50 stands for zero in the data rows.
Here are some points, one per row:
c(55, 38, 49, 29, 50, 75, 49, 42, 41, 44, 55, 65, 55, 82, 57, 50, 44, 45,
  53, 92, 68, 58, 49, 44, 32, 37, 50, 57, 38, 64, 79, 51)
c(40, 44, 36, 37, 52, 70, 54, 53, 64, 60, 53, 50, 64, 48, 50, 62, 55, 38,
  46, 28, 64, 59, 62, 72, 73, 33, 67, 40, 61, 69, 68, 64)
c(41, 21, 48, 61, 64, 44, 46, 42, 55, 58, 52, 42, 58, 49, 37, 23, 22, 56,
  51, 60, 57, 34, 71, 53, 39, 37, 50, 63, 43, 41, 33, 63)
c(52, 70, 55, 43, 38, 50, 52, 55, 42, 50, 45, 75, 41, 61, 38, 41, 43, 43,
  83, 79, 58, 21, 60, 54, 54, 26, 55, 44, 67, 53, 77, 27)
c(31, 26, 47, 53, 60, 26, 43, 59, 50, 25, 49, 55, 62, 52, 38, 85, 57, 64,
  54, 61, 40, 60, 46, 38, 51, 55, 57, 34, 61, 59, 54, 52)
c(47, 38, 72, 43, 42, 42, 38, 57, 36, 51, 59, 57, 50, 66, 65, 45, 52, 74,
  47, 67, 71, 39, 66, 51, 53, 56, 60, 71, 72, 64, 43, 37)
c(42, 25, 47, 26, 59, 57, 26, 57, 69, 65, 41, 59, 60, 51, 22, 27, 62, 58,
  50, 74, 84, 63, 53, 57, 60, 50, 28, 32, 78, 37, 61, 28)
c(55, 46, 53, 55, 50, 66, 42, 31, 79, 69, 60, 46, 61, 37, 58, 53, 69, 56,
  44, 88, 59, 46, 58, 54, 61, 61, 45, 37, 41, 66, 58, 55)
c(41, 18, 32, 41, 54, 49, 72, 24, 43, 48, 52, 49, 36, 46, 64, 46, 57, 40,
  54, 48, 53, 46, 42, 73, 37, 68, 51, 42, 55, 42, 69, 34)
c(39, 67, 47, 39, 55, 47, 38, 22, 59, 38, 75, 50, 35, 61, 52, 27, 46, 55,
  46, 50, 45, 78, 53, 25, 82, 47, 55, 48, 48, 55, 72, 37)
c(64, 52, 43, 72, 28, 51, 48, 37, 63, 60, 17, 37, 66, 67, 37, 49, 60, 47,
  42, 57, 45, 72, 55, 51, 43, 54, 65, 62, 55, 46, 57, 25)
c(31, 39, 46, 46, 41, 67, 66, 54, 57, 44, 64, 61, 81, 37, 29, 42, 44, 51,
  27, 65, 36, 26, 30, 52, 56, 42, 49, 70, 39, 45, 56, 31)
c(60, 53, 60, 79, 60, 60, 64, 61, 36, 44, 47, 58, 61, 29, 64, 35, 71, 49,
  58, 68, 63, 56, 33, 45, 49, 56, 43, 18, 52, 42, 53, 42)
c(62, 50, 49, 20, 37, 39, 58, 47, 73, 45, 31, 58, 53, 56, 62, 55, 53, 49,
  36, 75, 58, 51, 39, 55, 75, 64, 61, 49, 52, 19, 56, 76)
c(40, 29, 25, 41, 27, 79, 30, 51, 31, 63, 49, 51, 23, 42, 40, 45, 47, 49,
  50, 69, 50, 53, 32, 43, 80, 70, 67, 14, 68, 50, 35, 67)
c(65, 55, 9, 57, 51, 39, 33, 39, 39, 54, 47, 67, 77, 56, 55, 25, 45, 62,
  43, 48, 51, 32, 40, 54, 37, 42, 42, 37, 70, 62, 47, 56)
c(47, 57, 55, 40, 60, 84, 36, 53, 30, 44, 32, 24, 69, 61, 68, 42, 32, 59,
  28, 63, 54, 38, 42, 52, 67, 55, 31, 25, 64, 62, 73, 52)
c(58, 50, 48, 38, 73, 51, 42, 59, 53, 45, 54, 60, 68, 63, 37, 21, 68, 21,
  52, 55, 50, 33, 59, 54, 39, 73, 74, 57, 58, 71, 45, 45)
c(31, 45, 50, 50, 58, 66, 36, 45, 53, 49, 38, 68, 42, 75, 67, 39, 54, 55,
  27, 48, 60, 59, 35, 87, 59, 45, 58, 49, 61, 47, 47, 38)
c(59, 46, 64, 22, 38, 57, 29, 40, 38, 71, 51, 50, 63, 41, 41, 50, 67, 54,
  73, 33, 51, 50, 45, 64, 38, 44, 39, 48, 36, 44, 41, 53)
c(17, 45, 45, 57, 32, 58, 55, 33, 18, 61, 36, 70, 78, 71, 59, 41, 61, 20,
  44, 70, 62, 47, 65, 44, 82, 67, 14, 42, 62, 41, 42, 62)
c(56, 29, 58, 52, 52, 39, 47, 43, 48, 89, 45, 57, 44, 69, 35, 63, 50, 35,
  29, 53, 43, 25, 49, 46, 35, 38, 55, 25, 35, 64, 57, 28)
c(54, 16, 39, 46, 59, 60, 62, 44, 66, 47, 53, 41, 49, 82, 55, 38, 72, 47,
  69, 70, 29, 46, 39, 59, 69, 38, 29, 46, 73, 55, 31, 44)
c(69, 42, 61, 31, 44, 34, 68, 40, 39, 46, 61, 58, 60, 38, 49, 37, 60, 42,
  18, 67, 58, 54, 50, 50, 46, 20, 50, 38, 69, 61, 36, 31)
c(41, 58, 46, 55, 57, 54, 51, 79, 48, 50, 63, 41, 20, 59, 45, 48, 68, 35,
  37, 61, 59, 56, 54, 42, 47, 37, 34, 71, 57, 49, 65, 70)
c(77, 35, 41, 47, 57, 80, 41, 42, 45, 41, 47, 82, 47, 48, 54, 67, 53, 58,
  36, 42, 47, 49, 78, 42, 58, 49, 32, 54, 57, 31, 49, 44)
c(55, 41, 52, 47, 59, 42, 43, 43, 42, 83, 43, 46, 55, 30, 64, 56, 37, 26,
  52, 68, 44, 57, 37, 36, 55, 39, 39, 82, 80, 61, 64, 31)
c(47, 41, 64, 66, 48, 54, 19, 39, 62, 42, 62, 50, 66, 63, 55, 61, 48, 27,
  57, 69, 51, 72, 28, 58, 63, 47, 58, 37, 87, 22, 50, 70)
c(32, 49, 41, 37, 32, 54, 39, 65, 54, 48, 75, 39, 57, 67, 83, 32, 62, 48,
  58, 52, 53, 54, 74, 31, 60, 42, 56, 33, 59, 22, 75, 41)
c(47, 40, 59, 48, 58, 48, 45, 34, 56, 57, 51, 55, 50, 68, 57, 54, 64, 52,
  55, 44, 94, 27, 22, 25, 81, 42, 59, 63, 54, 39, 71, 48)
c(43, 42, 52, 50, 44, 42, 24, 61, 72, 50, 40, 79, 48, 42, 80, 35, 38, 44,
  49, 60, 41, 42, 41, 58, 63, 45, 46, 46, 33, 67, 39, 34)
c(35, 59, 28, 37, 68, 39, 31, 38, 46, 44, 49, 37, 50, 39, 47, 73, 63, 41,
  59, 78, 56, 48, 50, 70, 80, 37, 64, 39, 49, 34, 44, 39)
c(33, 74, 35, 31, 57, 57, 64, 62, 63, 80, 85, 57, 59, 80, 68, 53, 38, 48,
  48, 63, 65, 59, 53, 35, 53, 60, 46, 32, 59, 28, 42, 46)
c(43, 27, 45, 58, 62, 42, 50, 53, 18, 89, 48, 72, 67, 52, 46, 36, 64, 72,
  51, 75, 35, 71, 45, 68, 84, 46, 64, 47, 45, 39, 68, 56)
c(27, 47, 53, 36, 66, 62, 48, 33, 53, 60, 9, 70, 57, 41, 57, 40, 74, 57,
  40, 63, 35, 34, 50, 33, 29, 31, 57, 43, 63, 49, 46, 53)
There is one direction along which these points spread out most. Take the direction at right angles to it along which they spread out most. Then take the direction at right angles to both along which they spread out most. Go by this last direction. How far along it is each point below, from 0 to 99? The average is 50, and the first point in the table lies past the average. One standard deviation of the points above along it is 16.
c(55, 38, 49, 29, 50, 75, 49, 42, 41, 44, 55, 65, 55, 82, 57, 50, 44, 45,
  53, 92, 68, 58, 49, 44, 32, 37, 50, 57, 38, 64, 79, 51) 62
c(27, 47, 53, 36, 66, 62, 48, 33, 53, 60, 9, 70, 57, 41, 57, 40, 74, 57,
  40, 63, 35, 34, 50, 33, 29, 31, 57, 43, 63, 49, 46, 53) 59
c(35, 59, 28, 37, 68, 39, 31, 38, 46, 44, 49, 37, 50, 39, 47, 73, 63, 41,
  59, 78, 56, 48, 50, 70, 80, 37, 64, 39, 49, 34, 44, 39) 18
c(39, 67, 47, 39, 55, 47, 38, 22, 59, 38, 75, 50, 35, 61, 52, 27, 46, 55,
  46, 50, 45, 78, 53, 25, 82, 47, 55, 48, 48, 55, 72, 37) 35
c(41, 21, 48, 61, 64, 44, 46, 42, 55, 58, 52, 42, 58, 49, 37, 23, 22, 56,
  51, 60, 57, 34, 71, 53, 39, 37, 50, 63, 43, 41, 33, 63) 51
c(41, 18, 32, 41, 54, 49, 72, 24, 43, 48, 52, 49, 36, 46, 64, 46, 57, 40,
  54, 48, 53, 46, 42, 73, 37, 68, 51, 42, 55, 42, 69, 34) 42
c(55, 46, 53, 55, 50, 66, 42, 31, 79, 69, 60, 46, 61, 37, 58, 53, 69, 56,
  44, 88, 59, 46, 58, 54, 61, 61, 45, 37, 41, 66, 58, 55) 45
c(60, 53, 60, 79, 60, 60, 64, 61, 36, 44, 47, 58, 61, 29, 64, 35, 71, 49,
  58, 68, 63, 56, 33, 45, 49, 56, 43, 18, 52, 42, 53, 42) 65
c(62, 50, 49, 20, 37, 39, 58, 47, 73, 45, 31, 58, 53, 56, 62, 55, 53, 49,
  36, 75, 58, 51, 39, 55, 75, 64, 61, 49, 52, 19, 56, 76) 34
